Each path below is one point turned by a fixed rotation once a step. After each direction that follows a path, write how fast that rotation turns it, in degrees a step (0 if it stays still).
Each turn is a multiple of 5 degrees from 10 to 175, or 0.
Each row of a path follows its step; steps can be skipped.
path 1
step 0: [ 13   0  -8 -17 -29   7 -17 -32   8  21  26 -26 -15  10 -47  -1 -21  14
  33 -41  -6  17   9 -28 -25  -8   5  -6  11  11   1 -32  13  11  10 -48
  25 -18]
step 1: [ 22   2 -10 -49  26   9 -26   4  19  28   2  13  10 -21 -14   7  29  14
 -18  16 -17   4  14  51  -2 -18  22   0 -22  -9 -13  17 -10  -1 -31  -7
  50 -13]
step 5: [  8 -12 -25 -43   7   6 -25  13 -37   1   5  15  47  -8 -51 -30   9  -2
   8   0  30  -4  11   3 -11  -8  38 -31   5  15  -8 -20   5 -17  -6 -25
 -16  22]
step 12: [ 28 -14  15  12   2 -13   3 -45   6 -13  -5  16  17  27 -28  -7  40 -19
 -15  12   1  -8 -40 -40 -29  -8   2 -11 -26  25  -1 -26 -11  23   9   6
  -3 -40]
step 15: [ -9  -8  19 -17 -11  14  14 -26  29 -28  13   9  18 -28  41  29 -35 -38
  -2 -11 -22  27  20 -15 -37 -16   0 -13  15  23   6  16  22 -16  -7 -22
  24   5]
step 16: [ 20   2 -24  42 -24  33  20   8  20  -1  -4  27  10 -29 -25  17  21 -15
   9   8 -15  -7 -28  30 -28  -8  -4 -13 -17 -23 -29  10  -2 -18   2  22
 -12 -47]
step 19: [ 40  12  -8 -49   7 -29  -4  23  39  31  24  13 -19  -8   2  12 -25 -19
 -19 -31  -7  16  -1 -27 -21 -20 -15 -23 -12 -10  27   4  19  22  -8   4
 -17  -4]
step 22: [-17 -30  12 -31 -21  30   2  20  -4   1  -8  -7   0   4  -9  10   9  25
   4  21   0  19 -15 -12  26 -68  21  -3  25 -24  18  25 -23 -25   2 -20
  13 -27]
step 24: [ 38   0  -8 -11  -6   1  48   5  30   5  17  14  53  -2 -16   5  -8 -16
  42   4   8  -1 -12  35 -25 -12   7 -18 -33  -2 -18   9   9  -1   2  18
 -43  -3]
Speeds:
[  4   0  -3   8 -12  18   8  -3   9  -6   3  -3  -5  -2   7  -7   2  -6
  -5  11   1  -4  14   8   7  -5   9  -8  21  -1   3   8   0  -7   8  15
   4  -4] => 55
[ 12  -9   8   3  -3  -1   4  13   6   2   0  -2   4   5  -2   7  -7  -7
  -5  -5   6  -4 -23   6   7   4  -3   9   5   8  16   8  11 -17   0  -3
   2  -3] => 10
[  9   1  -2   4 -13 -11  -5   1   2   7 -24  -8  -6   8   4   0  -4 -12
 -10   0  -7 -13  12  -9   1   8  -5  -5 -10  -5  -2  -8   0  -6   5  -3
   6  -9] => 170
[ 24  -1  -5 -11   4   6  -4  -2  -4  10  13  -3 -15   4   7  -5   3  -4
   5  -8   4   0  -1  -9   7   5   7   4  -2  19  -2  -9  -7   6   0   6
   9   2] => 55
[  4 -10  -1   1   1   4  -5   0  -5   3   4  -5  -1  -4   5 -19 -12   7
   4  -8 -12  -3 -10  13   3   0 -15 -16   1  -9 -12  -9  15  -1  -7   7
   1  -3] => 140
[ -1   3  -9   4 -11  12  -1  16  -1   2   0  -1  -9  -7 -12   2 -22  -5
   9  -1  13   0   0   2 -13   8  13   1  -2  -1  -7  -8   3   2   6  -3
 -14   2] => 135
path 2
step 0: [ -1  10 -15 -46   3 -20   0  10   9  31  24  29   5  -8  15 -50 -18 -38
 -26  32 -21  17  30  20 -16   6 -16  10 -16 -62  13  -3   4 -21   2 -22
  34 -16]
step 1: [-50   8  23 -15  -4 -19 -28 -11  18  -3   8   2   3 -29  37 -47  16 -22
  11  -8 -20  15   1 -19 -11  -9 -23 -21  53  -5  18  -6  21 -11   6   9
  56 -34]
step 5: [-46  33   3 -29   4   3 -44  -6  12 -46  22  -7   5  -3  19 -11 -17 -14
  11  -7 -25  22  24 -25 -32  26   0   2  12  -9   6  30  13 -57 -24 -15
  37  -2]
step 7: [ -4  28  42 -50 -19 -22  13 -38  -4  -8   5  21  -8 -33  29 -41 -11 -53
  -5  24   2  -8  19  37 -15  15 -17   2  33 -15  15  19  -3   2  10 -19
  29  -5]
step 9: [ -8  14  15 -28   4  -3 -19  28 -13   4  48   2  -3  33  22 -50  28 -46
   0   1 -48  38  -9   3 -13  17  -7  17  -8   8  21  19   4 -28 -33 -10
  39  -4]
step 16: [-11  -4  25 -34  -2 -39  -4  21  35  10  29  27   6 -13  19  -9  26 -42
  41  18 -38   8  19 -12 -22  31 -21 -17   9  -7  17  19 -13 -19  11 -29
  46 -19]
step 18: [ 11   6  -4  -8 -38 -16  -1 -22   3  31  67  -3 -36  -8  46 -34 -13 -35
 -17  -8 -12  14 -10  46  -3  16  -5   4  -6   1   4  -4  26 -44  -2 -34
  19  10]
step 23: [-27   8   1 -62   5  -2 -19  19  21   4  -1   8  -7 -20   2 -18   3 -37
  -2  36  -2  14  20  12  20  39 -12 -15   6 -54  23  34  31 -22 -12 -42
  28   4]
step 24: [-58  10  10  32 -10 -15 -26  -5  -3  13  30  -3   4   7  54 -46  21 -16
   3  -4 -27   3   5 -17 -14  18 -13  10   9 -20  13   0  45 -50  -9 -10
  37   3]
Speeds:
[ -9  -4 -10  20  -5  -3 -12  -8   2   7 -12  -9  -3   3  12  -5  -4  10
   3   0   7  -1   1  -5   2 -16   7   1   5   1  -3  10   8   4   4   8
   8 -17] => 155
[  8  -4  -8  11   4   7   2   4   5   7   8  18  -7   0   3   7   0  13
  -7   9  -9  -7  -2   2  11   7 -10  -5  -1 -14  -3   5 -11 -12  14   5
   0  -7] => 175
[ -3   8 -10  -1 -11  -6  10  -5  -1  10  12  -3 -10   1  -9   1 -17  -9
  -7  11  16 -12   0   3   1  -9  -7  -5   0  -1  -7   8  -5  12  -1   0
   4  12] => 95
[  3  -2  10  -5  -1   0   3   4  -4  10   5  -1   1   5  23 -11   3   7
 -15  -2   7   4  -5  -2   7   9 -11  -7   2  10   8  -2  13  11   6  14
  -1   8] => 125
[ 14  -3   1 -11   8  -8  11   6  -6  13 -14  16   7  -6  -3  -4   1  -6
   1   0  -4  -3  -4  -9  -7  -7  -1  -6  13   3  -7  13   5   8   2  -8
  -1 -13] => 115
path 3
step 0: [  5  46  15   6  29 -20  61 -43   6 -13 -22 -22   4 -28  -5 -41 -22   1
  22 -24  34  -3  -5 -26  -4  -7 -21 -54  19  -6  -9 -40   3  -8  22  -3
  20  -4]
step 3: [  0 -12  25  40  -6 -14  18   3  61   1  27  14 -25 -12  18 -14   2  10
   7  25   3   0  -1  -1  -4  -1  67  -3 -14 -13 -41   4 -19  30  30  42
  46  23]
step 4: [ 34  24  -6 -32 -31   5  11  -7 -31 -31  29   9  24  -2  -9  29  38   3
  39  15 -31 -47  -3 -39  28  37  -1 -16 -42  -7  12  11 -29   3  -2 -11
   5  32]
step 7: [  2 -20 -27  -1  30   2 -13  -6  -3  20  31  21   5   7  18  51  23  44
 -10 -42  43   4 -12  -1   8  40  -3  -9  18 -32  44  -8   4  54  12  -9
   6 -24]
step 8: [  4 -19  24  -5 -53 -11  35   2 -20  59 -13  15  15 -27  14   3 -65  16
  45   2  37   3  -5   8  32  -4 -18   3  -3  20  -9 -28   9  -5 -11   0
 -38  -3]
step 9: [-26  29  45  -3   3 -12 -29 -15  -3 -36  16 -14 -26 -12  23  -7   8  26
  18 -47 -30  26  40  -6  -4  14 -14   4  24  22  22 -13  18 -49 -30 -15
  -1 -48]
step 10: [  5   9 -19  -9  14  20  12 -44  -3  11 -32  -6 -41  -1  17 -26  -5   2
 -17   5 -18  21 -24  39 -38  23 -29  -1  -9  -2  14  12  58  39  -9  55
 -36  15]
step 19: [-37   0 -12  18 -20  53  -9   2 -22  23  13 -10 -16 -76  -1  -3  28  22
 -12  15 -28  37  24 -11  -8  22 -16  42   7  -9  -7  25 -13  17  40   6
  -1   2]
step 24: [  5 -28  30   7  -5  15 -24   1  45  30  20 -13  -3 -22  -3 -26 -10 -47
  -5 -12 -11 -62   4  22  19 -15  -4  29 -29  -7 -15 -15 -35 -47 -46 -17
   3  18]
Speeds:
[ -3  -6  16  -4  -5   8 -22  -7   2   9  -1   5   1   1  -1  -2   5  -7
   3  -1  -9   7  -3 -17   3   7   0  10  -6   5  -3 -10 -10 -12  15   1
   7  -1] => 140
[ -5   9   2  -1   4   2   4  -8   6  -1   3  11  -7  -8   2  -2   4   9
   2  -9  -9 -14 -10  -5  -1  -4  -6   8  -3 -27   3  10   8  -9   0   8
  13  -5] => 120
[ 12  -3  -7   3 -14   0  -3  -5 -13   3  -8 -25  -5  -4   8   0   2   6
   3   5   6  -6 -14   2   0  -4   7  19  -4  -5  -5  -1  -5  -8  -6   6
  -2   4] => 160
[  3  12   5  18  -5   9   4   6 -14 -18  -5   6   3   1   2  -4   2   4
  20 -13  -2  -4   5  -7   1  -5  -4  -5  -2  10   2  -6  -2  -4   2  16
  -7   2] => 80
[  4  -7  -2   9   0 -11 -14  10   0  14   1   1  -8  -5   0  -1   2   9
   6   3  -1  19   7   5 -11 -12  -3 -11  -2 -14   6  -2   0   4   5  15
   2  11] => 160
[ 11 -17   0  -1  14  -3  -2   8  -7   1 -13   7   2  -7 -14   0   0   3
   5  -4   5  -8 -13 -10  -4 -11   3   1   0   6  16   4 -10   4  -2  -9
   6 -11] => 45
path 4
step 2: [  7  19  16 -33  33  -6 -36  -8 -15  -1  43 -16  10  39 -35   4  -8 -29
  12 -30 -26 -27  33 -43 -15 -18  21  35  40 -18 -38 -33  -2   1  -9 -20
  -3   1]
step 4: [ 37 -15  17 -20 -10  43 -34  34  10  23  27 -22 -41   3   9  32   8 -19
  40  18 -21  49 -15 -34 -20  21  -2  11  27  26  -4  -6  23   0  32 -27
  18 -13]
step 9: [  5 -21  16 -34  30  36 -11  41 -11  -1 -10  -1  -3  16 -25  11 -42   3
  36  -3 -34  -1  17 -17  36 -42  -4  43   7 -14 -21  26 -16   4  60 -26
  26  -4]
step 10: [ 60  13 -30  12  -6  42 -40   6  -9  -5   7  -9 -39  29  19  28 -10   2
  25  22 -17  34  13  16   1  -7  -1  27  47  25 -11  -1   5 -33  37 -47
   3  -7]
step 13: [ 11 -22  46  29  -6  27  -6  -9 -16   3  33   5 -55  32  -3  -5 -16   8
   6 -40 -18 -31  19 -26  -3 -10 -27  17  -6  62   1  21   2 -25  42 -26
   9 -15]
step 15: [ -9  18   8 -26  24  47  -9  10 -21  -7 -32  -3  -5  55 -21  -5   6  38
  43  -6 -30   0   2  19  53  18  -2  29  28  -2  -1  11 -19  14  50   1
  33 -18]
step 16: [ 23  -7  -7  13  19  24 -35  40  24  13  13  10 -16  67   3  37 -28  17
  -1   6  -3 -12  11  38  11  -4 -20  -2  54  20 -26  11  22 -38  38  -8
 -13   3]
step 20: [  2  28 -17 -13  -1  35 -39   0 -13   3 -10 -22 -22  17  22   2   4   0
  -2  -8 -62   5  -1  18   6   3 -35  22  22  69 -17  23  22  20   7 -36
 -28 -47]
step 23: [ 20  -5  54  35  24   3 -22 -17   9  17  11  22  -5  28 -31   9   8 -17
  19 -40 -30 -20   6  26 -37 -19 -21  11  37  56 -38  19   2  20  12  21
   9 -23]
Speeds:
[  1   0   0  -7   7  -4  -6 -11   6  -4   4  -6   3   8  16  -2 -18   8
  -7   3   3   1   7  -2  -5 -17 -11   6 -17   3  -3  -8  -8  -2  -4 -16
   5   4] => 95
[-11   9   5   0   2  -2  -4   1   2 -10 -20   9  -6  -3  -5  -6 -14  -2
  -4   4  -3   2  -6  -4   0  -2  11   1  -4  -6 -18  -4 -11  14   2   6
  -3 -17] => 120
[  0   6 -14  -1  -8  -4 -17  10  -6   1   8 -17  -7  12   0   9   2 -11
  -6   0  10  13  -1   6  -7   5   4   0  -2   0 -18  -4   1  -2 -11   6
  -2   2] => 175
[  4   5   6   7   1   4   2   8  -3 -14  -4   3   2  -4   4   5  -1  -5
 -16 -13  -1  -4   8   6   3 -16   4  -3  -1  -1 -13  15  12 -18  11   2
   4   5] => 110
[  6   7 -10   0   2  14  -6  13   1 -13 -13  -1   4  -4   2   3   9   8
   1   1   5   0  -1   5  11  -4 -18 -16   7  -2   2 -21   2   4  -1  -8
  -1  -2] => 70
[  8 -12   3   6  -4  11   4  -8 -18   0  -2  -1 -16   9  -9   0 -13   8
  -1  12   9   4   4  -7  21   1  -4   3   4  -5  -6   7   3  -2  -4  -6
  -4   1] => 10
[  2   8  -6  -7  -3   4  10   5  -8   1   7   1  -9  -8   2   1   2  -4
  12  -4  -8  13 -21   2   3  -8 -11   4 -11  -3  -6  13   0  12   8  -9
  10   5] => 70
[ -4  -8  -3   1  -1   4  17   5  -1  -7  -1 -23  10   7   6   1  -6  -8
   4  12 -19   3  -6  -1   5   0   1   3  -2   1   1  -8   5 -12   3   6
   2 -16] => 65
path 5
step 1: [ 27   1  15  31  -5  17  23   0 -10   4 -48 -40  38  10  -6   4  19   1
  51  42   0   2  34   0  53  48  -5  -1 -14  -8   2 -23   3 -13  24 -20
  35  -6]
step 4: [ 14  18  11 -12  -8   4 -33 -17   4 -54  34   9  27  48  25 -26 -15  -7
  32  27 -27  -7  -9 -27  48  38   2  18   4 -15  -9  -6  16  24 -22  21
  37 -12]
step 6: [-22  -7 -12  17 -17 -20  -1 -59   4   7 -15 -18 -21  -7  37   9  -2  33
  63  45  15  23  24  24  18 -29 -16  -7  37   2   8 -24 -34   5 -16   4
  16   9]
step 7: [  6  35  20 -42 -46 -29  10  39  11  -9  18 -27 -10  16  -5  33  -1 -27
  37 -18  22  17  -9 -19  59  28   2 -18  28  30 -17  -5 -26  -6 -14  14
   4  26]
step 11: [  9 -10  52  12  14  27  14  -5 -33 -12  27 -22   9  40  47 -28   0  17
  39  35 -17 -37  10  -7 -17  12 -27  -2  21   1 -10   1   0  32 -35  38
  25   5]
step 12: [  3  27  41  24 -12  18 -20  -7   3  22 -26  22  11  17   2   8 -30 -30
  54   4 -38  23   9  11  52  21   2   6   0  23   1 -32  23  22   4 -51
  28  20]
step 13: [ 14  18 -30  16 -23 -21   3 -13  19  23 -20 -36 -53   3   7   5  59  15
  60   3   4 -15   1 -20   3 -46  10   9  23 -14 -20  -6  -3  20  -6 -31
  23  12]
step 17: [-21  -9  23   0 -46 -14  -5 -33  13 -33  36   6 -15 -24  26   1 -18  -2
  55  18  -4  35  34  41   6  21  -5 -21  -8  17  43  12 -13  21 -38 -14
 -21   4]
step 18: [  5  10  53  13   0 -17  49  30  -3 -28  12 -47  -5  20  -7  -3  -7 -10
  34  14  23 -26  -9 -21  19 -18 -14  18  36  43  -3 -24   2  41 -26  11
   4  42]
Speeds:
[  6   6   4   6  -5  -8   6  -3   8  14 -12   4   4  13  19   5   1   2
  -5  -6  -6   1  -4   5   7  -7   3   0  22  -2   8   0   0   9   8   4
  -6  13] => 55
[ -5   8  -2   7  -5   1  -6  -5   5  -7  -2  -3  -1   3  -1   5   0  -5
  -3  23   1  -6  -4   0  -6  -6  10   7   7  -8  15  21 -11   4  -3  -5
  11 -12] => 160
[ -6   1   6  10   6   7  -4 -16  -1  12   1  -9   2 -10   1  -3  -8  -8
  -8 -11   4   4   2   4 -17  13 -11  10  12  13   1   3  -2   4 -13  -3
   0   0] => 120
[  0  -5   5  -8  -9  -1  -7  11  -1   0   2   6 -12   3   3   9 -11 -20
  10  -9 -11  16  -2  -6 -12   1   8   1  -1   6   8  12   8  -8   6  -7
  -6   3] => 145
[  6   4   0   8   1   1  -6   1  -9  14  18   9  14   7 -17   1  12 -15
   4   5  -5   2   5  -4   3  -5  -8  -1  10  -9   6  -6   1  -7  -5   2
 -10  -5] => 95
[  4   1   5   3   2  -1   1  -5  19  -1   4   2  -3  -3  -3   8  -8  13
   2   6  -2   4  -6  -9  -3   6  16   3   4   0  -3 -11 -14 -20 -12   5
 -17   2] => 40
